Here are some numbered points:
[ 43 -26  74 -49 -23 -20   7  17 -37 -31  17 -33 -40 -13 -15  21  12  40
  -7  31 -60   8  28  42  20 -28 -12  -6  14  24  15  10 -40 -24 -48 -15
 -10 -56 -32 -82  42 -22   4  22 -22   1  20 -54  43  41  15  22 -29 -15
  28  16  -2   1  46  28  14  54 -33 -40 -40  41  20  31 -60 -41   4   1
 -42  -1 -23  12 -23  18 -32 -23  32   2  11  26 -34 -16  22  83  67] 0
[  65   31   24  -20   10   12   23  -92  -47   32   32  -49   36  -16
   -5    7   62   -6  127   24  -62  -37   24    8  -13  -46   98  -17
    5  -16   37   75   83   10   37 -115  -76   20  -15  -31   88   -6
   83   13   20   31   -8  -12   65   18  -90    7  -31  -17   17   59
  -54  -10   23   22   29  -10  -36   37  -66   22  -49   76  -75  -25
   93  -22  -10  -19  -58   42  -14   31  -12  -32   -7   -6   30   51
  -36  -22    0   48   86] 1
[  61  -27   90   15   -6  -34  -52    2  -19   -9   65   43  -13   47
  -12   71  -12   37  -23  -52 -104  -18   35    6  -35   39  -62  -12
    0   54   49    0  -17   42  -38  -28   16  -53  -35  -12  -20   -2
    6   46   33   28  -40  -28   16   42   -1   27  -50  -24   -3   95
   17  -62  -13   74  -10   70   56  -67    2   33   28   11    7   81
   65   -9   35  -30  -40  -18  -59   13   27  -25   44  -11  -51  -45
  -21  -51   13   12   47] 2
[  -6  104 -127    4    3   58   79  -33  -12  109  -40  -20   48  -89
   33  -41   94  -82  127  127   37    7    3    2   65  -82  127    5
   52 -123   13   60  127   29  127 -127  -48  127   82    5  120   36
  126   -5   68  -15   63   30   46  -62 -127    7   -1   -8  -36  -48
  -66   62   55  -32   58 -127 -127  127  -60  -41 -126   67  -61  -91
   59   19  -19   31  -40  108   58  106  -52   58  -65   -1    8   75
  -19  -23   -5   26   20] 3
[   5  -52   98  -29   22    2   49 -127  -55  -34   34    2   82   29
    7    6  -27   14   63   23   55  -23   55  -46  -43   62  -22  -19
  -42  -15    4  127   69   -9  -45   74  -50  -20   38  -40   12   -5
   11  -68  -11  117   48  -42   57    2   42    8  -42    9  -12    2
   73   25   -6   10   48   31   37  -49  -27    7   36   54   -7    7
   -6   26  -77   83  -19   45   29  -42  -27   30  -32  -68   41   51
  -25  -63  -30   -5   -1] 4
[ -9  17 -60  -1  45   2  19 -63 -36  53 -38   4  40 -12  19 -76  15  -8
  84  79  43 -19  63  -9   4  -4  97 -25 -22 -50 -16  46  97 -28  70 -26
 -54   7   7  10  34  42  58 -66 -28  31  26   6  34  -4 -33 -39 -31  22
  24 -24  -3  34 -21  25  49 -26 -19  78 -38  59  25  36 -19 -22  24   6
 -54  47   5  10  24  -3  -2  20 -52   1   1  69 -11  15 -28   2 -24] 5
[ -4  -3  25 -21 -22  32  11 -48   4 -26 -17  40   8  14 -26 -15 -67  -8
 -12   7  96  -5  20 -64  -3  51 -47  15   9 -52 -41  11 -40 -51  30  84
 -25 -10  37 -10  -8 -17 -47 -22 -36   4 -66 -19 -28 -16  57 -17  26  28
 -40  -6 -26  32 -30 -24  10 -75  19  55 -49   2  -1 -43  55   1 -79  37
 -44  12   5 -26  25 -13 -39 -12 -33  -6  18  44  69 -21  -9 -39 -18] 6
[   2    0  -11  -46  -10  -80   19   79  -64  -11  -36  -94  -61  -20
  -19   -6    9  -61  -98   38 -118   41  -36   80   68  -96   50  -12
  -17   45   44  -68   -5   83  -24  -27   36  -48   13  -21   23   28
   27   34   38  -72   44  -35    7   19  -36   48  -28  -64   71   -1
  -27  -42   34    7  -37   39 -115    6   55 -117  -80   17  -44  -62
   27  -29  -23    4   -2   58  -75   10  -23   28   33  -36    3   23
    8   42    0   40   79] 7
[   6   47  -32  -38   39   16   25 -127  -25   85   20   26   86    6
   14  -79   60   65  127   49   82  -34  111  -35  -53   41  117  -41
   -4  -74  -42  102  127  -75  111  -34 -105   69   -5   26   27   16
   88  -43  -10   82   34   12   48  -39  -18 -108  -33   83  -49  -18
  -31   56   23   32   74  -85   12   57 -112  127   43   82  -54   23
   39   16  -54   85  -31    6   60  -32  -34   -9  -58  -38   38   92
   -1  -29  -23  -20  -67] 8
[  7  13 -22  49 -23   9 -53  63  95  19 -11  19 -45 -58 -45  25  43 -36
 -41 -21 -82  -9 -98  20  10  -3 -42  17 -18  22  17 -91 -63  56 -76 -62
  63  12 -50   3  13   1  -5  47  -6 -53 -35  26 -32  31  -8  44  27 -33
 -10  33 -33 -50   5   2 -66   2 -19  11  58 -44 -24 -55  27  21  16 -38
  85 -75  13   4 -17  57  18 -11  43  37 -58 -68   5  12  -5  -8  47] 9
[-14  26 -29  39  38  12   7  -2  32  23 -25  45   9  28  -3 -19  -4  39
  -8 -13  65   4  28 -35 -19  41  24  -5  -7 -34 -30  13  57 -24  71  27
 -21  18 -20  32 -34  10   3 -50  29  19 -29   9 -21 -14  22 -46  27  49
 -47  -7  -8   4 -22  11  24 -39  54  19   3  56  50 -46   2  66  -8 -12
   7  12   2 -60  48  -2  23   9 -11 -22   4 -13  11 -16  23 -40 -59] 10
[  2 -38  68 -18 -26 -38   3 -46   8   1  72  11 -33  -1 -52  36  -4   1
 -12 -44  -2  15   3   7  22  16 -21   7  12  20   7  45 -19  12  15 -32
  -9  10  -6 -22  34 -32  -3  39  -1  22  -4 -41   9  32  -3   9  19  23
   9  17  -9  -5  -3 -24 -12  -8   6  -5  -9 -32  38  51  -8  17  11 -25
  -4   2 -28  11  18  -5 -16  18  -3 -16   3  -1  33 -26   1  -8  -8] 11
[-27  45 -70 -25   8  13  14  12  11  66   9  16  22  -6   6 -12  51 -10
  -9  65   9  13 -19  13   2 -28  57  67   1 -34  13 -49  34  22  43 -56
  31  -1   8  11  47  31  -4  25  48 -20  15   9  20 -30 -12  -5  14  29
   2  11  -5  23 -42  13  20 -13 -43  21  71 -15  -8  44  -5 -43  45 -11
  15  -6 -15  26  32   2 -12   4  -3  -3  -1 -19  13  28 -23  -9  23] 12
[  29    8  -32    4   66   -5   51 -110   -4   42  -11   10   55   -9
   36  -36   40    6  102   34   32  -27   61  -53  -30   15  118  -21
  -12  -12   -2  103  122   -5   37  -54  -72   30    0   47   52    4
   70  -50  -17   79   44    5   36  -16  -74  -49  -38   30  -26  -24
   24    6   25   31   52  -25  -32   40  -60   86  -20   63  -19   34
   76   38  -26   75  -16   55   69   21    2    3  -25  -23  -21   59
  -55  -42    3  -17  -44] 13
[  2   9  -1 -26  27 -10 -10 -48 -75  31  21 -52  27  -7 -19 -11  59  -7
  30  94 -57  -6  22  68  38 -34  86  -3 -23  40  29  33  59  42  19 -42
  -9 -15 -28  10  38  57  81  34  30   1  52 -29  18   9 -26  10 -37 -21
  30   8   0 -22 -25  29  -3  34 -69 -11   1  -9   5  86 -30 -48  84   5
 -15  49 -31  55 -35  -3  11   3  10  -8  -8  22 -56 -17 -23  49  37] 14
[-20  19 -35   0 -23  -5  15  36   4  24  18  12 -26 -26 -10  11  22 -42
  -2  35   1  36 -49  17  35 -42   5 -26  18 -31  -2  -7 -19   2  49 -15
   8  27  39   0  43 -11  -6  50  15 -17  -5  41   8  -1 -13  30  35 -37
  -2  -6 -43  -3  12 -67  16 -40 -14  53  13 -84  -8  15 -12 -44 -18  -5
 -18 -29  20   3   3  -6 -19  28   4   3  38 -23  25  49  -3   6  -3] 15
[ 38   0  48  58  10  12 -74   7  48 -49  38  89  -8   6 -18  66 -68  63
 -10 -82  -3   8  52 -63 -46  64 -92  34  20  -9 -15  -9 -35 -56  21  57
 -16 -42   7  40 -46 -31 -57 -13 -14  12 -39  10 -43  19  52 -14  20  39
 -34  32  -8 -24  17 -16  11 -28  96 -34  10  89  92 -59  27 122 -59  -5
  46 -41 -15 -38  10   4 -24 -43 -25  23 -35 -70   0 -34  11 -39 -45] 16
[ 16  39 -10  -1  78  29 -16 -15 -10  35  -8 -29  27  36  11 -39  36   9
  46   0 -45 -28   2   6 -56  -2  68   5 -52  39  35  -8  32  42 -31 -51
  44 -25 -51  33   8  34  28 -36  27  -8  34   1  42   2 -27 -10 -74  -1
  -8   0  19 -11 -59  44 -32  61 -30 -49  16  48 -11   5  -4   1  73  15
   8   3 -41  -7  23  31  69 -26  53 -21 -37 -12 -50  -7 -14  13  30] 17
[ -57   34  -36   53  -61   44  -27  127   77  -53  -18  -35 -100  -25
  -44   42    2   -5 -127  -47  -75   34 -127    3   70  -51 -120   22
   37   56  -47 -112 -127   60  -54   -1   56    5   -7    1  -48  -46
  -47   98   30 -127  -24   12  -71    3   22   81   76  -68   15   -3
 -120  -39   86  -99  -63  -21  -37   29   39 -105  -95  -74    3  -57
  -69  -45   82 -127   23   -3  -71   36   19  -26   15   72   -6  -97
   37   65   31    1  -13] 18
[  45    1   83   38  -21   28  -39   36   35  -48  -14   24  -47   46
   30   44  -72   58  -41  -49   -5    6   31  -31  -30   47 -107   18
   -2   17  -14  -23  -73  -34  -33   64    9  -37  -37   35  -62  -43
  -54   -2    0  -11  -68  -14  -67    4   73   -8    7    1   -7   32
    9  -21   21   -4  -31   33  108  -44   -3   85   40 -102   40   83
  -45   -1   36  -52   -1  -65  -72    9    3  -26   11   12  -23  -65
   25   -5   30   -3  -22] 19
[   0   71  -83   77    5   82  -34  -35  115   81  -16   38  -16  -56
   37    7   47   59  119  -10   37   -9  -16  -52  -46   10   50  -10
   23  -58  -33   16    8  -14   76 -106  -69   79  -41   56   28  -50
   28  -14   19    3  -10   82  -20    5  -38   -9    6   12  -56  -53
  -43   37   98  -68   33  -93   30  112  -83   38  -26  -23  -58   72
  -21  -26   44  -87   -3  -19   32   52   -5  -44  -59   68    8   -7
   11  -10   -7  -23  -63] 20
[-107  -34    4  -60  -24  -82   18  126  -55  -49    9  -47  -40    5
  -26   11    2  -40 -127   15  -31   39  -54   57   90  -69  -43    0
   15   72  -26  -73  -92   99  -77   64   72  -28  -12  -40  -33   47
  -59   95   14  -76   23  -38  -21  -16   13   43   43  -39   38   52
  -34  -28  -20  -37  -33   -6  -72  -14   87 -127  -48   28   22  -96
   -5  -49   16  -24   26   55  -25  -31    4    5   32  -21   23  -13
   25   60   -2    8   14] 21
Which five points above are nearest to each new point, looking only along the 4 directions in which the numbered points spread most? Their numbers follow each, nearest first.
[ 10 -33  -8 -52 -43   4  93  -4  10  10 -18 -53  11 -23   7   0  17 -71
  45  66  38 -22  -3  16  28 -21  41   1  10 -53  18  58  29 -22 -12 -31
 -12  65  25 -50  69 -59   9  10  -9  11  22 -17  37   1 -27  39  -1 -18
  -5 -26  -5  33  58  -6  48 -72 -67  32 -71 -45 -65  22 -52 -57 -25  -7
 -35  31  16  61   5  15 -41 -22 -33 -20  45  64   2 -10  36  11  32] 12 15 5 11 14
[ -28    1  -79   50  -28   16  -17  127   24  -21  -21   -5  -72    6
  -21    2   65  -32  -81  -21  -98   21  -57   90   56  -68   14   14
   24   55   21 -106  -86  105    0 -102   76   19  -63   46    4   42
   19   60   70 -110  -12   14  -19    7  -50   49   23  -66   33   71
  -91   -9  -33  -15  -59  -17  -54   34   96  -96  -86  -34   20  -22
   70  -16   47  -91   23    6  -35   62   75    9   61   20  -57  -55
   19   61   33   51   35] 9 18 7 15 21
[ -7 -57  62  35 -24 -24   5  54   8 -43  20 -21 -54  31 -32  13 -19 -12
 -63 -36 -11  12 -49  30  19  -9 -57  12 -24  41  -9 -24 -79  39 -88  49
  49 -24 -29 -23  -9 -22 -61  -5   4 -27  30 -25 -13 -12   7  28  34   5
  42  24   9 -15  -7 -30 -48  11   4 -24  55 -96 -34 -32  45 -34 -35 -37
  -2 -15  44  -1  15  16  30 -20  40   5  -9 -25  11  33 -24  -7 -12] 11 21 0 15 9
[-102   21 -127   20   -2   43   25  127   43   60  -47  -14  -88  -32
   -6  -43   46  -65 -106   44   19   40  -76   45   48  -78   79   27
    2    1    3 -127  -69   76   43   -9  112   21   -1   81  -30   51
  -12   38   55 -127   55   42  -65  -84  -11   18   66  -19   41   -7
  -10  -15  -58  -35  -53  -75 -127   39  127  -64  -62  -48   39  -68
   22    8   53  -60   57   18   62   28   70    1   25    6  -41  -30
   50   71  -28  -36  -15] 15 18 9 12 21
[-25 -14 -40 -21  26 -25 -11  13 -24  11  62 -37 -24   7  32  -8  17  13
  -7  28  -4  -1  22  23  23 -10  53  23 -22  56 -21   6  17  49 -21 -14
  35 -52 -58  -1  -1  23  16   7  66  -7  35 -39  45 -30 -12  -2 -23   8
  52  17  57 -11 -17  -3   9  33 -59 -33  21  19  17  55   3 -25  48  20
   5  31  -1  35  18   2  36 -14  42 -22 -56 -13 -21 -46 -26  17 -11] 0 11 17 14 12
[  66  -10   43   17  -19   45    8 -114   13  -42  -49   33   51    4
   11  -30  -15   -1   99   -7  108  -46   25 -105  -12   61  -16  -35
    2 -110  -17  106   17 -106   45    8 -119   76   55  -33   47  -57
  -20 -104  -80   79  -65  -17   39   -6  -29  -43   14   28  -47  -40
  -22   61   39  -21   47 -101   59  120 -120   -8  -27  -36  -14   33
  -90   -1  -74   23    2  -25   32   14  -71   11  -38  -34   18   70
   47  -37   60  -34  -52] 10 6 5 8 13
[ 44 -38  -6  45  -7 -31 -52 -31  29 -31 -10  28  12 -14 -10  21 -42   7
   7 -84   9 -27  47 -11 -22  44 -61  -3 -21  50   8   0  -2 -18 -30  30
  -6 -47 -17  36 -26  10  29 -11 -11   9 -19   7   9  31  14  14  -7 -16
  -4  36  23 -19 -35  18 -28  37  14 -35  24  57  39 -17  16  86   0  26
  14 -11  -2 -19  25 -22  -4 -12  -3   1 -38 -32  39 -38  21   5   9] 11 2 19 16 10
[ -68   52  -90   33   59   25  -11   93  -24   44  -27    4    7   14
   20  -30   57  -37  -72   40  -98   47   10   69    0  -81   84    9
  -18   86   34  -98   11  127  -24   -3  127  -49  -78   71  -51  105
   30   29   91  -75   53    7  -58  -41  -24  -24  -42   11   -7   21
   17  -40 -110   56  -47  106 -105  -59  127   11  -26  -21   22  -34
  116   17   44  -25    3   43   10   13  109   14   66  -19 -112  -67
  -43   93  -77  -31   20] 7 0 9 17 12
[-28  -7 -33 -13  15  11  -7  48  -8   2 -41   8 -46   0  37 -40  -7   8
 -38 -11  34  -9  26  -9 -21  -4  10   7 -19  31 -32 -33  -8   1  10  37
  15 -27 -46  57 -71  -3 -56 -15  -9 -25  -2  -2 -49 -36  45 -34  -6  18
  14 -15   6  30 -27 -13 -13  55  -1   2   3  19  41 -14  -6  18 -35  45
  26   5  18 -26  13 -32  36  -6   8 -21 -19 -38   6   0 -11 -17 -63] 11 10 6 15 0
[  26  -15   66  -30    0  -34  -13  -73  -24    9   68  -11   17   17
   -9   31    4   -4   14   -7 -106  -41  -13   87   -6   -3  -13  -28
  -17   41   32   11   20  -31  -67    7  -19  -82  -44  -57   51   37
   -6   45  -44   27   17   -7   43   60   18   19  -53  -30   42   13
   35  -18  -16   25   16  127   22 -108    2   49   40   64  -10  -51
   74   -1   20   32  -22    9 -103  -56  -17    6   -1    0   84  -20
  -39   64  -29   45   79] 0 17 2 11 14
[-11  48 -50  47   9  22 -23  23  43  51  58  36 -15  33   3   5  13  -1
 -16 -21 -26   8 -28  23 -22 -18  27  49  12  30  34 -80  -3  48  20 -20
  65 -10 -11  37 -30  31  21  13  67 -36  37  28   4 -47 -23  -8  -4  11
 -17  50 -15 -38 -79  -2 -21  57 -14 -40  91  21   1 -12  28   4  70  16
  56 -14   2 -18  20   6  51  -6  55  15 -24 -77 -28   9 -46   0  -4] 11 9 17 12 0
[ 23 -46 -22 -38  47 -12  50 -63  -8   3 -12  55  70   0  47 -57  -7  22
  54 -28 127 -71 110 -93  -8  68   6 -22 -25 -47 -44  81  48 -12  45  83
 -25  18  59  24 -93  -1 -36 -94 -51  99  14 -15  -9 -44  39 -64  -2  77
  -8 -16  78  57 -53  -1  40 -30  80  -6 -43  61  78  28  16  79 -16  55
 -34  93   8 -14 126 -74 -14   6 -53 -33  19  41  24 -57 -10 -61 -99] 4 6 10 8 5
[  3  29 -10 -25  20   0  -7  17  -7  24  -8  22 -13  -5  20 -19 -25  -4
   2  18  42  29  40 -16   0  22  12  24  34   7  20 -23 -13 -30  30   8
  74 -36  38  -5 -15  -5 -16   5  23 -14  -8 -10 -31 -29  -2   3 -13  27
  -7 -32  58   5  -6  30   1  23   4 -28  15  22  46 -16  -5  14 -21  17
 -23  16  14  -4  14 -11  -2   8  11   4  12 -11 -17 -23  -9 -13  -5] 11 10 0 12 15
[   9   64  -19   43   14   65  -22  -41   52   46  -39   21   26  -39
    2  -17    7   62  115   13   11   -7  -12  -44  -20   20   44   -9
   49 -111  -43   27   33  -90   75  -85 -127  104   17   47   38   -9
   35  -30  -31   17  -33   35  -25   11  -32  -24    5   10  -55  -53
  -87   33   59   -8   28 -103    1  111 -115   50  -28  -14  -52   23
  -47  -43    7  -35  -15  -23  -20   30  -57  -31  -70   37   17   46
   -7   -1   55   11   -9] 20 10 5 13 12
[  3 -16 -13   7  12  14  19  13  -3 -11 -23  15  -2  -9  26   2 -12   3
  -3 -13  21  -6   3 -22 -23  -9 -30  -4   5 -22   1  -7  -2   5 -30  44
  20   9  19  32 -34  17 -52 -33   0   9 -15  -4 -13 -42  25 -38   3   4
 -28  10   6  10 -13  28  -3 -17  -9  15  25 -12 -23 -34  43  30 -37  21
  -1   4  56   4  23  28 -31  -1 -15 -43 -31 -19  55  -1   7 -33 -22] 11 10 6 15 12
[  -3    7   12  -39   95  -12   70 -127  -83    8  -22   14   75   45
   70  -60   13   72  109   37  118  -36  127  -25  -18   45  123  -29
  -28  -18   19   93  127  -48   53   31  -56  -43    2   23  -16   41
   69 -108  -19   94   74  -36   33  -50  -15 -111  -62   59    0  -15
  127   -4  -54   69   69    8   26  -23  -45  127  127   65  -23   21
   77   81  -81  114  -14  -32   57  -57   16   -1  -35  -62    5   66
  -53  -85  -58   -8  -49] 4 8 13 5 10
[-58  21 -35 -49 -22  -3   7  49  -4  25  -6 -41  23 -12 -29  -9  19 -78
 -38  -6  10 -10 -53  10  46 -39  43 -13  50  -3  23 -48  10  25   7  -4
  15  39  36  20  31  26   3  42   9 -52   8   6 -29  -9 -12  32  22 -45
  23  -7 -25   0  15  -1 -22 -11 -15  33  16 -45 -29   9  -9 -47  21 -30
  27 -16 -12  32 -39   4   1 -21 -18  15  16 -28  27  66  -4 -20  -6] 15 12 11 0 7
[ 10 -24  21 -32  24 -21  32 -83  22  54  16  20  76 -26  22  -9  -2 -29
  61 -26  63 -22  28 -39 -31  23  54 -18  -5  -2  22  22  91 -12   4 -15
 -29   1  19   2  42  -3  30 -53   1  56  44  -3  30   8  13  -5 -32  27
   6 -29  58  54 -24   7   8   7  29 -36 -16  57  27  41   4  10  32  36
 -43  71  -5  38  49 -21 -23   6 -57   2  10  37 -22 -39  -6  -4 -41] 5 13 4 10 11
[ 35 -19  90 -45  -4 -23 -10 -53 -14 -39  29 -42  -1  -6 -50  23 -24   9
  23   9 -53  -5 -19  24  -1   9 -33   6  11  38   7  40  -6   2 -55  -3
  -3 -36 -33 -77  45  -3  23  26 -26  36  -3 -47  58  46 -16  17 -28 -39
   8  29  42  27  -4  36  18  34   1 -59 -22  -2  -4  47 -31 -38   4  15
 -54  19  -3   4 -26 -15 -36  -6  22  34  40   8 -39 -13  -1  47  52] 0 11 17 14 2
[-40 -13 -72  -1  -1 -13  -7  59  -8  46  -3  15  11 -19 -22 -13  43 -40
  10  16 -24  19  -7  19  55 -31  49 -28  29 -17 -10  -7  -2  26  44 -25
   3  40  39   7  -6  47  13  57   3  -6  18  50  16 -13 -40 -12  11  14
 -15  -8   8  -9 -52   2  -3 -49 -44  30  21 -37  12  39 -34  16  19 -21
 -11 -32   8  37  38  15  23  20  25  11  34  10 -11  -6 -18  -8  19] 12 15 11 0 14
[-13  12  -4 -42  24 -28  24 -43 -51  19   5 -11  25  27   0 -18  23  15
  11  26 -12   9  60  47  25  18  17 -12   4 -18  62  27  38  18  29   9
  27 -38  30 -17  29  47  20   5   5  18  47 -21  29  -5 -18  -5 -46  12
  50  16  71  35 -47  36  19  45  -7 -48  36  -9  55  78  -7 -41  53  14
 -37  45 -21  20   0 -57  18  29  10 -12  27  19  -6 -16 -15   3  28] 0 14 11 17 4
[ -36   17  -53  -19   18   -7   15   95  -10   37    2  -34  -45  -23
  -29   -3   34  -60  -88   67 -102   66  -88  107   44  -98   92   16
   16   69   32  -80  -19   47  -25  -36   64  -18  -12    2   65   39
   34   92   62  -79   66    0    8  -18  -18   31   27  -33   55   34
  -37  -44  -20  -14    4   53 -105  -37  127 -103  -26    1   -4 -107
   68  -10   49  -27   -9   55    3   61   27   41   31   10  -23  -56
  -21   86  -11   47   69] 7 21 9 15 12
[ 21   9  17 -25 -40  -7   2   2 -26 -40 -16 -39 -40  13  34 -38  13  65
   6  30  -5  -9  17  17  25  -5 -23  13  14 -11 -50  44 -18  -5 -36 -11
 -23 -13  11 -37 -49 -28 -21  -5 -17 -11   7 -28  40  18 -19  -8 -34   3
   4  23   8  22  30 -10  28 -30  -5  28 -71 -46   2   0 -20  34 -24 -20
   7 -19  -1 -10 -23   1 -11   4 -14  -4  32  14  -8 -33  65  14  32] 11 12 0 15 10
[-28 -27 -22  13 -46 -21   5  13 -11  34  -1  -8   0 -42 -43  11  13 -47
 -32 -12 -20 -13 -61 -16   7  -6 -23 -14   2  -7  27 -44 -15   0  10  34
 -23  39  34   8  21   3 -10  22   7  -1 -10  34 -29  29  -8  22  41 -24
  40   2  19 -21   2 -66 -22 -25 -14  29  20 -25  -7   3  14 -31 -15  -7
  11  27  15  36  -4  -4 -12  29 -36  22  15  -7  -3  47  -5 -49   4] 15 12 11 0 10
[ 13  -2   9   4 -20  16 -35 -13  73  -3 -31 -27  33   7   8   4  28  -4
 -20  20 -58  -9 -50  27 -25 -20  10 -13  14  12  12 -19 -10   7  -4 -50
   3  33 -25 -11  57   6  29  -2 -18 -26   2  19  13  26 -31  19 -16 -30
  -4 -46 -22   9  38   5   9  13 -32  41 -13 -14 -68 -11 -17 -36  -6 -21
  17   7  11   8 -23  10   5  11   3  12  30 -23 -27  32 -16  28  47] 12 15 11 17 0
[  12    7   37    1  -49   -7  -21  -12  -61  -24    7   -3   24   35
    6   28  -28    6  -37  -23   -9  -13   19   32  -15   36 -100  -13
   -8    4  -18  -10  -18  -21  -43   65   29  -17   43  -20  -72   38
  -51   16  -32    7  -42  -20  -34   12   34    3   10   26   23  -11
   30    0  -29    0  -16   78   61  -45   19   16   22  -26   47   -5
  -40   20   21  -16    2  -13  -74  -54  -29   18   28   -8   22   -1
    9   24  -20  -20   18] 11 0 19 6 2
[-38   5  12 -13  30 -27 -33  45  -5  39  39  27  11   2   9  13  34 -58
 -40   1 -62  15 -28  69 -13  -6 -26 -10   0  54  16 -37   7  44  -9  53
  60  -1  -8 -39 -37  51  -5  65  34 -40  11  15 -42  25  40  33  12 -25
  27  19  53 -22 -89  33 -60  93  15 -89 105  29  27  15  44 -62  63  17
  60  15  10  29 -21 -33  49  34  30  22 -26 -72   0  67 -42 -21  31] 0 11 2 17 9
[ 25 -86  76  -4 -29 -26 -31 -39 -10 -14  67 -15  -8  30 -13  26 -30  15
  -3 -47 -34 -19 -36  24 -14  20 -54  10 -25  49  58 -20 -13  16 -58  44
  51 -43 -24 -32  -3  36  -2  47  -9  50  23 -31  10  46   7  29   5  24
  15  24  18 -45 -44  21 -10  51  29 -58  36  28  25  20  39   1  34 -12
  10  -1 -16  17 -44  -2   6 -16  25   3 -33 -30 -36  -5 -31  11  50] 0 2 11 17 19
[ 32  -8  30 -23  12  -2  67 -95 -38 -51 -31  10  45  50  47 -45  -5  43
  59  42 120 -43  91 -47 -51  64  12  -6  -1 -59 -15  80  33 -59  43  32
 -54   5  50 -35 -49 -24  -9 -96 -48  71  -5 -23  21  -2  12 -67 -26  58
   2 -31  73  60   0  15  52 -35  76  25 -84  50  44   6 -24  47 -44  27
 -65  45   0 -73  43 -43  -1 -15 -27 -24  27  66   4 -43  44 -21 -49] 4 10 6 5 8
[ 24  43  37   1 -16  14 -51 -80  42  54  41  52  26 -24 -46  44  28  10
  90  33 -47  -6   7  59 -21  10  11 -11  40 -27  -9  47  21 -56  62 -80
 -28  44 -11   0  94   8  75  40   8  40 -22  27  35  26 -13   6  51  19
 -42  -5 -34 -18  37   9  23   2  12 -17 -19  33  24  37 -22 -15  47  -7
  12 -11 -44   3 -12  31 -61  -1   8  43  21 -14 -46  37  -5  34  -1] 17 12 11 1 10
[ -39    2  -17  -55   20  -25  -32   24  -45   36   21  -16   -6    3
  -21    8   52  -84  -35   94 -126   34  -39  121   33  -89  103   -5
   10   61   59  -18   -2   41   27  -61   89  -23    2  -20   85   58
   61  119   51  -46   70  -19   10   -7  -47   13   24  -38   57    6
   17  -32  -19   39   11   65 -108  -66   88  -91   -4  120  -51 -113
   99   -2   13   34  -33  108  -17   15   34   38   27    1   44  -59
  -39   95  -61   36   96] 7 14 0 12 17
[  2  26 -51  13   6  -5   1  60 -11  13   2 -30   2 -16  -7 -14   5  22
  -6  17 -29   0 -25  15  52  -9  36  26  16   0 -29  -2  -4  26  23 -55
  21 -17 -17 -17  16   2  53  24  -2 -54  18   9 -15  13  22  20  -6 -30
   9  -1 -36  25  45 -15 -21 -31 -29  36 -25 -53   8   8 -42   6  -5 -11
  13 -28 -17  37 -17  37  10   8   8  44  18  -8 -67   2  29  39   5] 12 15 11 0 17
[-40  45 -13 -20  17   2 -24  20   3  13  -9  -8  -2 -18 -25  16  39 -23
  21  35 -23  31  24   8  13 -40  61   2   3   5   7  11  31  30  60 -39
 -28  18  -6  -4  53  22  47  32  34 -14  11   9  39   6 -27  -1   4 -23
 -16  50 -50 -30  31  17  14 -56 -61  13   3  -2  -8  56 -10 -36  50 -28
   5 -12 -44  50   7  50  31  17   0  14  -8  58   0  10  -6   6  -6] 12 15 14 17 11
[ 14   5  15  31 -54  12  10 -34  47 -12  48  13  26   9 -22  23   0  -9
  27 -60  60  -7 -50 -55 -28  39 -93   6  13 -44  -4  -1  -8 -42 -12  -5
 -71  33  44 -46  25 -56 -35 -11 -60   3 -38  19  11  17  27  12  60 -20
 -29 -24 -43  17  74 -61  -9 -43  73  25 -49  -8 -48 -31  -1  11 -72  -7
  21 -19  17 -51 -49 -41 -41 -11 -59  41  43   2  15   8  24   4 -11] 10 6 11 15 16
[-12 -18 -28 -23 -17  12  22  16 -34  -9   8 -38 -31 -26  11 -31  31   4
  -4  40   1  13  -8  23  44 -55  36  31   7  33 -17  -6 -29  33   6 -29
  10  -6   7 -15  -5   7  13  24 -21  -8  21  -3  14   1 -38  11  -2 -40
  18  13 -48  15  47 -30  24 -22 -76  30 -23 -75 -41  56 -56 -46   8  19
 -25   0  17  37   0  -6 -10  17  20 -19   9  40  14   5  11  52  10] 12 15 11 0 14
[  26  -53   54  -88  100    2    6 -124  -46  -23   21  -10   84   -7
   31  -41  -23   72   28   17  127  -20  127  -96  -26   86   23    5
  -32    8  -53   93   90  -42   -4   24  -44  -34  -28   17  -27   -7
    2  -77  -30   99    5  -27   42    3   41  -58  -97   69  -44  -44
   87   84   17   31   60   59   40  -40  -84  121  114   62  -50   77
   -5   30  -70   84   25   19  103  -60  -18   -5   -5  -13   29   45
   11  -90   26   17  -54] 4 8 13 5 10
[   6   80  -39   48  -26   47   20  -29   55  -23  -52    3  -40  -53
   20   -4  -36   -6   75   25   67   -9  -15  -91   14   30   19  -12
   35  -88  -48   23   12  -29   28  -11  -91   67   18   20    8  -64
   23  -70   12   11  -24   25  -24  -18  -16  -29   34  -19  -45  -54
  -81   49   93  -48   46 -127   12  127 -100   32  -59  -73  -24   53
  -65   -4   -8  -36   -5  -13   11   70  -34   -9  -84   -7   -7   44
   67  -52   40  -23  -62] 20 10 6 15 12
[ 21   8 -24  35  15  14 -24 -18  62  32  16 -21  -5 -54  13  13  -2  27
  36  -4 -48  16 -28 -32 -13 -30  25 -18 -13 -15  -9  12  34  -7   3 -66
 -70  54 -51  35  32 -17  31   2  25  10   7  25 -15   0  -7   9  -1 -30
 -12  21 -38 -27  60 -37  14 -24 -26  58 -75  15 -30 -21 -53  46  21 -36
  50 -34 -23  29 -24  46  12 -25 -23  -1   2 -11  -6 -27  17   4 -10] 12 17 11 15 10
